In the rows, zero is written as 128.
Rows swapped in pairs by one turn or mirror: which row each one swaps with
Z_648: [133 136 141 118 158 130 129 114 128 138 143 145 141 164 135 147 129 135
 147 137 116 101 120 111 115 119 126 157 108]
Z_105: [ 93 116 161 123 134 103 133 124 146 159 141 121 133 143 148 139 138 121
 136 122 108 134 137 115 148 112  94 127 139]
Z_404: [134 138 131 134 145 130 132 119 128 139 148 148 140 163 142 147 133 133
 145 143 125 106 119 114 117 121 120 163  97]
Z_608: [ 97 168 138 125 114 132 150 121 135 103 126 127 117 142 126 149 137 132
 151 121 149 108 135 142 160 112 122 127  88]
Z_566: [ 96 115 169 126 134 101 126 119 148 155 140 117 135 138 151 151 138 135
 130 119 110 136 138 116 153 117  96 123 129]
Z_533: [116 134 172 142 153 120 142 114 141 161  97 131 145 111 131 170 106 141
 124 137 138 128 130 145 134 125  99  96 139]
Z_519: [132 159 133 127 111 112 176 133 129 142 123 122 109 160 144 142 139 136
 130 145 127 120 121 111 108 149 133 124 123]
Z_488: [103 128 126 116 119 133 128 139 175 147 136 149 144 131 151 151 104 113
 124 144 152 125 119 110  97 117 108 125 122]
Z_885: [ 96 162 131 118 111 131 151 122 141 104 118 126 121 139 127 154 139 142
 145 126 157 116 138 146 150 109 119 126  91]
Z_605: [107 120 137 121 116 146 138 145 165 144 148 147 127 133 151 148 100 120
 117 139 152 129 127 113  89 116 107 114 120]
Z_914: [134 139 141 146 133 117 143 145 120 118 107 152 123 149 153 137 126 137
 147 144 170  93  97 131 135 115 108 131 120]
Z_597: [120 128 171 140 154 110 131 124 138 161  95 127 134 115 127 168 111 144
 120 143 146 130 134 144 131 131 104  96 135]
Z_592: [ 88 142 175 150 129 125 123 120 120 124 126 130 121 118 114 135 111  91
 138 160 129 134 151 141 119 118 140 113 121]
Z_897: [135 132 146 150 134 113 143 141 122 114 110 152 133 144 155 137 123 136
 146 154 172  91 102 124 141 116 102 121 123]
Z_760: [100 133 140 123 109 141 125 134 172 151 135 153 133 131 153 160 104 122
 122 141 153 126 122 107  89 126 120 107 127]
Z_322: [140 155 136 117 140 124 128 133 157 165 133 144 140 120 156 110 120 123
 112 144 120 115 141 119 160  98 121 126 122]
Z_22: [ 80 138 134 130 103 115 137 136 132  93 134 131 126 112 136 137 118 131
 126 145 139  86 140 117 107 142 132 113 137]
Z_738: [134 135 151 142 134 112 142 141 117 115 118 154 129 141 149 141 125 140
 145 160 170  89  96 131 143 119 110 129 126]
Z_925: [101 163 130 123 113 132 150 128 143 110 116 123 120 135 123 158 143 140
 139 124 153 111 141 140 159 117 123 127  83]
Z_629: [123 131 196 133 125 138 147 125 119 152 118 151 112 139 162 141 118 131
 141 126 125 139 159 101 115 119 128 116 121]
Z_717: [ 87 139 140 131 109 109 137 138 130  98 143 125 114 110 132 134 119 126
 132 143 128  78 131 118 108 140 134 109 135]
Z_44: [ 92 114 166 129 133 111 135 116 145 166 138 115 136 138 155 140 127 128
 130 119 107 140 141 115 147 102  98 125 121]
Z_186: [130 143 199 138 120 125 152 123 112 160 117 143 114 145 157 132 121 125
 138 118 125 136 149 106 131 117 127 114 120]
Z_66: [131 132 142 140 122 110 146 140 120 116 108 154 132 136 151 145 134 146
 150 153 174  97 104 123 143 111  98 127 124]
Z_744: [125 130 172 143 152 110 135 112 128 157  98 139 139 108 128 166 105 140
 125 155 144 123 132 141 132 123 104 100 142]
Z_525: [ 89 142 128 136 110 111 130 138 132 100 121 125 121 110 127 132 113 131
 119 133 141  78 136 115 110 144 133 113 133]
Z_805: [106 132 170 138 154 116 134 113 128 154  92 145 141 118 131 166 104 132
 118 137 148 121 130 146 136 118  97  91 137]
Z_704: [128 139 133 144 134 111 139 135 113 112 104 152 131 150 148 141 131 134
 138 151 169  94  99 136 142 116 103 122 124]
Z_117: [117 162 171 141 104 149 117 124 123 146 123 132 134  99 135 128 105 140
 114 123 141  96 152 134 143 132 133 106  91]
Z_993: [ 77 135 136 128 103 114 141 136 124  95 129 122 122 113 133 134 119 136
 128 138 130  88 136 124 116 140 136 108 138]
Z_342: [130 160 181 139 105 155 113 125 116 137 127 124 139 103 129 131 109 142
 114 123 133 108 149 129 135 125 127 110  92]
Z_308: [134 134 143 147 133 115 143 141 123 108 114 157 134 145 155 138 132 137
 148 152 167  96 102 124 140 108 106 133 125]
Z_378: [131 132 136 132 145 133 134 121 132 144 151 141 142 169 139 142 130 134
 146 144 125  98 116 117 105 127 124 151  97]
Z_224: [ 90 148 170 151 136 128 127 121 114 125 120 129 118 119 117 142 117  95
 136 161 127 138 153 145 120 112 137 114 120]
Z_721: [107 123 139 110 114 136 133 145 167 151 140 153 138 133 155 144 105 123
 115 137 154 125 131 105  90 117 103 118 125]
Z_194: [126 163 172 141 106 151 112 128 125 142 115 121 129 105 136 136 112 152
 121 115 133 104 151 132 138 127 132 107  86]
Z_682: [ 85 150 159 150 137 129 126 122 116 128 121 126 115 115 118 139 113  90
 143 161 124 128 146 143 120 119 144 112 119]
Z_570: [125 157 174 140 111 157 112 126 119 142 115 137 138 108 134 126 113 150
 116 121 145 103 151 134 141 130 130 109  91]
Z_368: [123 169 167 146 107 152 122 127 115 146 120 126 136 101 136 130 106 142
 111 126 133 105 153 138 144 130 131 114  89]
Z_254: [138 153 131 122 142 119 137 133 153 164 133 145 129 119 155 104 110 128
 116 141 116 117 143 115 161 105 125 122 125]
Z_683: [133 134 148 139 136 107 148 139 120 114 114 157 122 138 151 133 120 139
 154 151 169  92 105 127 136 112 101 130 120]
Z_114: [136 142 127 131 150 128 131 124 133 145 146 137 139 166 143 152 130 140
 147 134 116 101 116 107 117 128 121 154 104]
Z_303: [118 131 163 143 155 109 131 111 145 152  95 139 146 115 130 162 102 142
 124 138 145 121 124 148 129 127 100  89 137]
Z_57: [121 130 167 142 159 114 142 115 141 154  91 131 143 116 134 162 105 142
 124 142 146 118 134 141 138 131 101  94 138]
Z_900: [ 87 116 162 130 130 103 130 118 143 166 135 116 137 130 150 151 128 129
 134 123 106 140 141 119 145 119  93 121 128]
Z_352: [110 130 137 116 120 138 130 140 175 152 139 148 130 128 152 153 108 110
 115 139 149 119 121 106  94 120 107 115 122]
Z_678: [145 156 133 119 131 127 133 129 158 160 124 144 130 124 158 100 118 129
 114 141 118 109 139 116 158 104 121 125 127]
Z_687: [139 146 136 117 113 113 179 135 132 131 141 115 108 152 141 153 137 143
 125 142 123 120 119 120 123 141 119 122 128]
Z_586: [131 138 136 133 148 137 133 120 135 157 136 138 142 168 133 150 125 128
 146 134 124 117 119 115 114 123 119 162  95]
Z_390: [ 89 140 125 131 102 115 131 141 132  97 129 127 123 110 132 135 113 124
 123 143 139  80 136 112 115 144 133 112 131]
Z_28: [112 130 171 136 150 112 135 120 136 159  87 133 139 110 133 170 100 144
 128 142 147 124 129 138 141 130 106  97 139]
Z_495: [ 93 112 166 125 135 109 129 127 141 165 131 110 137 135 152 146 126 135
 132 121 102 130 143 113 150 111  94 114 122]
Z_441: [146 166 132 123 127 125 134 133 144 148 138 142 124 119 158 109 113 130
 111 145 115 110 136 113 168 105 126 122 130]
Z_807: [129 138 135 142 148 129 134 115 129 146 139 143 133 162 140 150 121 126
 152 141 122 107 108 113 111 127 124 162  93]
Z_156: [121 161 173 140 110 157 122 130 108 138 120 126 133 106 136 137 111 143
 114 121 137 102 150 135 134 131 136 115  85]
Z_29: [143 157 126 118 132 124 142 139 147 166 129 141 132 121 155 106 111 131
 112 144 118 110 140 118 151 108 124 128 125]
Z_960: [ 99 159 137 117 109 137 140 126 138 103 125 125 122 136 124 153 142 141
 140 122 157 116 140 144 159 113 121 120  85]
Z_380: [ 84 146 168 146 140 130 127 127 122 120 120 125 121 122 115 154 116  93
 135 150 125 136 159 142 117 119 138 120 122]
Z_447: [ 91 117 163 128 122 111 127 128 139 177 133 108 136 136 154 150 136 128
 140 121 112 132 125 120 143 112  90 120 122]
Z_745: [126 134 127 133 152 128 136 119 135 143 147 135 136 166 139 150 134 130
 138 142 123 107 118 111 108 117 127 160  98]
Z_214: [134 139 141 151 142 109 134 145 122 117 110 159 132 138 158 136 132 133
 141 149 166  92 100 128 146 110 100 120 119]
Z_598: [122 167 174 146 104 156 121 127 121 142 124 132 133  97 132 131 106 144
 114 124 141 103 147 139 132 127 129 105  94]
Z_298: [ 98 160 131 122 109 131 149 125 137 100 122 125 121 136 127 147 138 135
 146 130 152 113 139 140 156 109 123 132  83]
Z_756: [121 163 176 147 109 147 116 124 120 143 124 129 132 101 131 123 106 139
 109 117 148  95 146 137 139 130 126 111  94]
Z_767: [107 124 128 121 116 134 129 144 172 150 147 152 132 135 147 149 108 120
 119 138 159 126 119 107  95 122 110 118 117]
Z_808: [ 89 147 168 155 135 128 119 122 124 127 123 121 122 127 113 151 120  94
 138 151 126 137 147 145 119 125 139 107 120]
Z_212: [101 124 138 121 119 136 129 140 178 137 148 145 135 127 146 153 108 116
 124 130 159 115 131 110  88 124 112 123 124]
Z_846: [ 94 114 168 133 137 111 140 120 139 165 135 121 133 144 156 137 133 133
 144 118 110 128 143 108 149 107  93 127 125]
Z_394: [100 165 139 125 105 130 153 125 138 108 123 123 123 143 127 142 140 136
 149 125 149 115 139 155 158 114 124 134  90]
Z_722: [ 86 145 170 151 133 129 122 116 123 128 125 123 121 116 116 143 123  95
 131 157 128 138 156 148 118 119 139 111 115]
Z_318: [147 158 134 133 134 124 133 134 153 159 126 127 130 115 154 101 111 124
 118 135 118 111 145 119 162 108 129 129 119]
Z_464: [ 96 115 173 133 131 109 128 121 144 167 146 117 137 136 158 145 125 128
 140 117 105 133 134 110 141 117  96 115 129]
Z_124: [121 147 202 120 124 129 153 125 123 144 126 146 114 144 154 140 119 129
 124 120 129 139 156  99 124 123 112 106 120]
Z_411: [115 132 175 136 158 112 137 117 136 156  97 132 134 117 129 163 105 138
 120 133 145 126 133 146 135 127 101  93 145]
Z_406: [132 130 135 135 149 132 140 118 133 148 148 131 139 170 131 154 129 137
 141 141 121 110 116 112 108 129 115 151 103]
Z_515: [134 147 139 120 117 109 175 134 131 128 134 124 113 160 133 165 135 134
 127 129 131 113 121 110 110 143 126 118 132]
Z_620: [ 82 142 129 127 104 109 140 137 135 102 127 127 122 116 129 139 116 134
 128 145 134  89 135 117  96 145 133 109 133]
Z_115: [141 153 126 124 138 131 146 136 151 159 127 136 124 125 163 105 115 138
 115 139 115 114 151 122 158 103 129 120 125]
Z_547: [ 82 136 128 131 110 111 142 144 130 102 127 126 120 107 132 140 115 127
 125 143 130  80 125 118 116 145 125 108 136]
Z_699: [ 80 142 124 131 104 112 145 138 133 107 126 124 125 109 138 140 126 131
 137 139 134  76 135 114 108 138 136 115 134]
Z_822: [124 166 177 137 106 145 122 132 114 142 122 132 129 104 137 126 112 151
 113 123 135 102 155 130 145 121 125 111  86]
Z_48: [ 89 145 130 137 102 117 136 142 132  94 123 128 118 106 135 134 118 135
 126 141 137  86 139 116 112 135 135 107 137]

Swapped with Z_212: Z_318
Swapped with Z_114: Z_464
Swapped with Z_620: Z_822
Swapped with Z_303: Z_214
Swapped with Z_406: Z_846
Swapped with Z_767: Z_254
Swapped with Z_394: Z_380
Swapped with Z_745: Z_44
Swapped with Z_378: Z_495
Swapped with Z_570: Z_547
Swapped with Z_368: Z_22
Swapped with Z_124: Z_519
Swapped with Z_105: Z_586

